(in the rows, 128 means zero)
Families of rows that turns and mirrors carry onto each other, the same ones carrying the whole set onto itself: the rest of each named row's family, in list order:
4 families of 8 rows:
redag: [149 120 108 130 109  99 115 163 175 141 118 127 104 137 131 147]
Sisum: [141 129 111 131 140  82 101 143 153 130 151 124 146 154 141 113]
mek: [153 106 108 129 120 114  97 170 151 131 110 134 102 136 137 145]
gudi: [119 158  78 125 117 153 162 128 134 158 132 145 127 109 134 109]
Kisa: [121 111  87 131 136 134 164 127 155 132 103 156 168 127 108 150]
Des: [104 163  87 132 134 145 151 129 138 159 103 164 123 113 130 107]
nite: [133 140 143 147 133 118 118 143  98 132 125 122  96 151 160 130]
rugu: [151 135 149 146 119 131 113 159 105 122 129 132 107 142 152 135]
kudog: [116 138  90 142 140 133 151 117 153 148  96 166 170 125 116 149]
fevi: [127  92 162 145 117 102 142 137 137 120 133 113 137 142 131 141]
Paga: [146 114 103 137 134  91 105 140 131 138 156 138 154 145 155 104]
nanu: [109 118 107 139 155 148 144 114 103 172 120 152 161 144 103 136]
zit: [140 109 164 145 116 117 129 136 145 119 150 115 147 136 135 120]
sonu: [127 171  72 130 133 150 137 134 127 155 121 160 131 119 130 110]
Dumub: [105 122 105 122 120 166 149 117 134 177 123 116 116 126  97 136]
fetu: [104 135 125 128 121 160 158 123 145 158 108 125 107 118  91 142]
midez: [125 176  85 135 138 147 149 136 135 159 120 150 123 117 128 100]
kodar: [150 122 104 137 122  97 108 152 163 143 107 124  94 136 133 156]
dira: [114 132  84 129 129 139 167 127 139 129 105 153 169 116 135 154]
toneg: [145 107 149 151 119  95 134 129 132 116 145 116 138 162 126 131]
zekob: [100 116 109 131 156 156 130 104  91 154 126 142 153 136 118 121]
pever: [106 125 123 135 133 152 150 117 138 168 109 117 108 114  85 133]
Gan: [132 140 136 142 124 121  98 146 100 141 131 123  94 147 156 127]
Tusot: [100 115  97 125 150 157 132 113 101 157 114 133 160 143 122 153]
vov: [148 114  96 133 148  87 107 142 144 149 153 129 147 146 146 105]
Lof: [143 100 110 126 136 106  89 145 154 138 148 128 146 137 144 102]
vil: [141 121 140 137 127 105 119 142 102 126 134 129  85 150 146 131]
lovi: [100 124 113 140 124 152 161 122 123 170 108 138 112 118  89 122]
Fiz: [132 127  85 145 138 130 166 126 152 129  95 158 165 124 117 145]
mamur: [109 109 106 134 171 148 135 107  96 156 114 147 153 142 119 131]
zoz: [138 124 111 127 123  85 102 154 156 128 120 125  92 129 135 139]
naka: [132 100 153 155 122  96 148 130 139 121 139 106 143 140 128 126]

Same family as Sisum: Des, kudog, nanu, toneg, vil, lovi, zoz
Same family as Gan: redag, Kisa, fevi, Paga, sonu, fetu, zekob
Same family as vov: nite, midez, kodar, pever, Fiz, mamur, naka

Families of rows that turns and mirrors carry onto each other, the same ones carrying the whole set onto itself: the rest of each named row's family, in list order:
7 families of 5 rows:
pivo: [173 115 125 131  98 123 100 121 158 142 136 117 145 109 154 104 115 145
 109]
fibu: [134 109 103 114 134 107 170  90 110 133 138 120 138 117 134 114 151 111
 118]
Bev: [136 115 129 123 126 122 164  81 119 116 120 158 136 124 121 123 137  87
 122]
tuvu: [101 169 123 129 129 144  90 132 135 127 142  90 146 145 147 134 137 127
 143]
pamen: [139 126 123 117 108  96 135  64 110 119 136 135 123 137 139 133 140 106
 130]
Liger: [117 174 130 129 129 123 100 101 135 140 127 120 111 164 134 128 129 103
 152]
zovi: [118 159 126 131 153 127  94 121 145 127 131 100 109 165 142 125 135 116
 123]
kat: [125 109 148 149 114 139 105 153 113 128 133 128 180 116 102 141 127 156
 132]
toli: [103 121 152 121 137 168 111 147 107 125 113 107 155 125 104 136 121 136
 119]
vug: [147 156 139 162  96 121 157 149 146 110 114 155 123 121 126 112  97 125
 122]
kefi: [125  80 143 133 136 139  95 149 107 121 130 100 158 122 116 129 138 126
 124]
Tebem: [156 116 137 138  99 132  79 132 154 126 131 111 140 100 154 112 152 138
 111]
dopup: [137 113 146 138 153 154 119 136 112 127 127 114 173 123  85 133 128 140
 129]
meros: [133 118 114 161  91 119 168 131 118 111 119 150 125 128 131 122  89 145
 139]
Bako: [124 118 119 126 121 125 151  65 117 130 117 137 131 107 137 121 158 113
 106]
gilin: [162 127 124 155  87 135  92 155 138 143 137 134 133 116 171 139 123 126
 114]
bov: [136 102 134 125 114 102 140  61 124 127 117 121 128 125 143 134 147 119
 127]
raf: [116 129 115 158 104 121 167 149 121 140 114 147 130 124 135 113  84 135
 146]
lisek: [125  91 132 132 153 134 113 145 107 104 132 110 171 122 109 119 129 144
 130]
rasob: [113 183 124 119 141 119 121 142 124 129 147 110 114 139 150 147 137 118
 149]
gupa: [104 113 113 121 129 125 141  74 113 127 135 125 150 130 139 138 163 100
 138]
zav: [120 144 136 153 108 105 151 142 133 138 120 169  94 130 121 129 107 142
 125]
tiz: [108 109 136 111 138 149 128 151 102 143 135 110 157 113  99 131 135 130
 157]
lota: [176 138 138 135 107 136  89 130 161 151 140 142 150  98 147 117 128 117
 119]
Buni: [174 134 145 132  91 143 103 135 134 139 128 121 162  95 146 132 133 131
  94]
sades: [129 105 129 127 146 154 122 159 102 152 140 129 158 127 104 150 121 144
 128]
mopib: [163 131 130 149 105 121  73 134 139 150 134 150 144 122 166 130 128 119
 108]
ret: [114 194 118 133 144 140 121 121 128 132 131  98 123 144 139 130 136 117
 127]
Taf: [127 149 118 175 101 128 145 164 121 125 122 170 117 123 131 132 120 142
 125]
fele: [108 170 121 103 139 148 115 111 134 127 131 109 123 141 151 118 130  86
 131]
Bibuv: [102 165 124 113 140 117 115 143 109 127 146  99 119 146 132 125 128 102
 153]
Gudom: [149 110  98 140 114 117 160  74 111 119 124 134 156 128 133 106 137 116
 127]
Mugas: [165 133 127 155  77 106 113 127 151 140 142 144 160 101 156 114 132 121
 122]
kedeb: [101 139 123 168 103 106 162 126 141 116 119 159 118 136 129 113 115 114
 150]
zupot: [111 136 127 155 109 132 158 144 144 128 113 165 113 105 122 103  98 133
 135]

Same family as raf: bov, lisek, rasob, mopib
Same family as tiz: Liger, Tebem, Taf, Gudom
Same family as gupa: tuvu, kat, Mugas, kedeb
Same family as zovi: pivo, fibu, zav, sades

Families of rows that turns and mirrors carry onto each other, the same ones carrying the whole set onto itself: the rest of each named row's family, in list order:
5 families of 5 rows:
Gevu: [129 127  98 148 132 154 143  98  86 134 129 137  73  95 176 133  96 129
 119 123 126]
Miz: [114 100 108 102 117 109 104 140 130 124 159 135  91  92 168  70 172 111
 145 140 109]
vit: [ 99 134 107 137 125 150 146 111 113 156 116 131  73  74 161 122  96 125
 113 121 143]
vuse: [117  90 105 123 110 152 125 140  98 131 160 146  50  76 144 111 116 104
 121 128 112]
Gabu: [ 86 155 120 121 118  96 139 122 103 145 121  94  92 105 160  75 127 152
 121 142 161]
rirug: [ 83 125 125 102 103  95 124 152 105 138 147 103  76  95 139  61 143 134
 125 146 146]
feti: [109  84  74  92 106 133 119 160 144  99 131 118  81 101 145 107 128 103
  95 142 136]
kas: [139 100  96 141 123 156 131 116  78 119 156 144  59  97 165 126 108 116
 124 126 107]
Diti: [132 113 119 100 145  84 158 150  91  88 170 151  97 107 131 105 129 116
  89 137 126]
gapu: [115 124  68 119 127 135 140 117 137 106  97 107 107 117 177 127 108 127
  93 135 156]
Petef: [ 89 127 114 105 120 106 118 130 150 148 132 127 103  82 169  71 160 121
 137 136 134]
fatu: [138  79  65 105 114 138 119 143 120  79 141 122  84 121 162 119 127 107
 102 143 123]
Peli: [138 121 107 131 120 103 126 117  56 100 162 108  81 138 173  86 138 145
 136 148 121]
Befit: [142 125 115 114 154  86 166 130  82  85 159 149 108 118 147 117 122 125
  89 135 130]
keruv: [118 153 109 138 127 101 141 101  73 121 129  98  97 131 180  91 125 159
 128 141 147]
Dekin: [135 135  98 135 141 114 125  89 110 120 133 128 115 120 205  97 151 137
 146 136 119]
vili: [ 93 113 112 121 112 148 133 137 119 154 136 138  60  62 141 109 109 111
 114 122 134]
Duru: [ 96 111  77 100 115 132 134 143 156 115 104 109  95  97 155 113 116 114
  90 137 157]
Borof: [127 143 117 116 159  85 173 123  94 101 140 143 115 111 148 116 113 132
  83 132 147]
Rof: [111 122 125  93 141  81 161 156 108 104 157 147 100  93 124 100 127 116
  83 134 141]
pulo: [107 141 125 103 150  81 171 140 111 112 139 143 111  95 134 107 117 126
  80 131 153]
fola: [116 104 114 108 103  99 116 149  76 110 172 110  68 116 147  67 149 130
 134 150 120]
sul: [103 149 108 125 136 110 129  98 137 144 114 121 117  97 193  86 147 137
 136 133 139]
vos: [143 104  61 123 126 140 131 117 116  83 120 115  99 132 182 132 115 123
  99 140 133]
figol: [142 105  99 121 128 114 110 113 105 107 162 135  98 116 190  87 165 121
 150 141 100]

Same family as feti: gapu, fatu, Duru, vos
Same family as Befit: Diti, Borof, Rof, pulo
Same family as fola: Gabu, rirug, Peli, keruv
Same family as Miz: Petef, Dekin, sul, figol

